Each row has a name. Each question is about the rows just above it.

[130  88  92  91  90 167 121 103  78  78 173 174 126 160 116 117 120 165
  96 152 128 154 173 117 121 106 175 135 144  86  86  80 142 127 168]  <5>
[ 83 138 101  83 104  99  96 124 166 171 140 126 125 113 161 117  85 131
 137 158 139 168 155 120 147 177  99  93 136 129 114 137 136 125 139]  <81>
[148  88  92  91  90 167 121 103  78  78 173 174 126  90 116 117 120 165
  96 152 128 154 173 117 121 106 175 135 144  86  86  80 142 127 168]  <8>
Where do [130  88  92  91  90 167 121 103  78  78 173 174 126 160 116 117 120 165
  96 152 128 154 173 117 121 106 175 135 144  86  86  80 142 127 168] appear? => <5>
[155 120 147] with -1 step of 1 on every entry: => [154 119 146]
Move every entry of [148] by -1 step of 1. => [147]
Move every entry of [121] by +1 step of 1. => [122]

[140 126  77 114 133 127 113  92 151] -> <17>
[100 117 129 107  99  77  78 130 133] -> <121>
[139 115 133  92  76  83  81 142 104] -> <83>
Move every entry of [126  77] by -1 step of 1. => [125  76]
Shared by <121> and <83>: => [133]
The one value in <83> and <121>: => [133]
How many entries does [140 126  77 114 133 127 113  92] have? => 8

[139 139 127 163] -> <144>
[163 124 185 138] -> <100>
[127 125 121 136] -> <48>
[128 132 123 143] -> <89>
[107 102  99  97] -> <140>
[141 153 127 158] -> <40>
[ 84 162 120 102] -> <60>
Number of entries in [127 125 121 136]: => 4
[163] with +1 step of 1 on every entry: => [164]
Number of entries in [163]: => 1
Which row holds [139 139 127 163]? => <144>
The one value in <144> and <100>: => [163]

[109 123 142 132 111 133 112  80  85 142 165 130 134 132 163 161 119] : <43>
[ 83 117 115 166 151 111 131 142 140 143 123 143 102 151 105 140 150] : <27>
[119 122 119 155 139 108 180 133 112 136 129  95 121 127 130  81 155] : <90>
[143 102  90 167 144 145 135 163 127 117 127 180 127 144 135 101 117] : <101>
Whose row is [119 122 119 155 139 108 180 133 112 136 129  95 121 127 130  81 155]? => <90>
Shift each entry of [109] by -1 times 1: => [108]

[139  68 122 108 157 141 170 118 171 177 165 168 107 162 184 171 151 162] = <79>
[ 64 178  66 133  95 163 184 166  68 134 160  96 157 130 149 165 122  93] = <147>
[111  81  64 181 149 135 118 158 141  85  62  62 125 174 120 112  78 120] = <173>
[ 81 195 109  70 169  98  83 167 189 190 177 132  88  91  76 170 127 104] = <133>
[112  63 194 107 187 138  88  99  71 154 118  65 122 153 130 112  95 159] = <63>
[123 108 181  63 173 145 102  86 183 108  68  92 163  93  63  99  70 176] = <139>
[ 64 146 148 140 159  62  91 157 120  63 129 130 161 170 135 104 126  91] = <159>
[189  86  87 137 144  85  99 105  75 154 188 139 116 191 176 149 157  96] = <70>
How many entries does [ 81 195 109  70 169  98  83 167 189 190 177 132  88  91  76 170 127 104] have? => 18
Count the entries of [111  81  64 181]: => 4
Which value is in both <70> and <159>? => [157]
Shift each entry of [108] by -1 times 1: => [107]
[184] with +1 step of 1 on every entry: => [185]

[ 68  64  63  62  65  67  72  78  84  90 100 107 115 121 127 130 131 131
 129 128 126 125 124 125 128 126 136 142 147 153 159 164 169 174 179 184
 188 191 193 193 189 183 174 162 150 135 120 106  93  82  74] = <37>
[125 126 130 134 140 144 150 156 161 166 171 176 182 186 190 192 192 191
 186 179 168 156 142 127 113  99  87  78 128  66  63  63  63  66  70  75
  81  87  95 104 111 125 124 128 131 131 130 130 127 125 124] = <94>
[173 162 149 134 119 105  92  82  73  67  64  62  62  65  68  72  77  84
  92  99 107 115 121 126 129 132 131 130 128 126 125 124 125 128 132 137
 142 148 152 158 164 170 174 179 184 189 191 193 192 189 182] = <98>
Move every entry of [184 189] by +1 step of 1. => [185 190]
Whose row is [ 68  64  63  62  65  67  72  78  84  90 100 107 115 121 127 130 131 131
 129 128 126 125 124 125 128 126 136 142 147 153 159 164 169 174 179 184
 188 191 193 193 189 183 174 162 150 135 120 106  93  82  74]? => <37>
Where do [125 126 130 134 140 144 150 156 161 166 171 176 182 186 190 192 192 191
 186 179 168 156 142 127 113  99  87  78 128  66  63  63  63  66  70  75
  81  87  95 104 111 125 124 128 131 131 130 130 127 125 124] appear? => <94>

[154 150 125 122]  <181>
[110 132 114 164]  <131>
[130 150 131 137]  <6>
[144 148 111 116]  <50>
[135 142 133 119]  <36>
[119 143  96 186]  <153>
[141 129 125 114]  <157>
[109 124 131 113]  <75>
[143 136 126 125]  <103>
Count the entries of [154]: => 1
Which value is in both <157> and <181>? => [125]
Number of entries in [119 143  96 186]: => 4

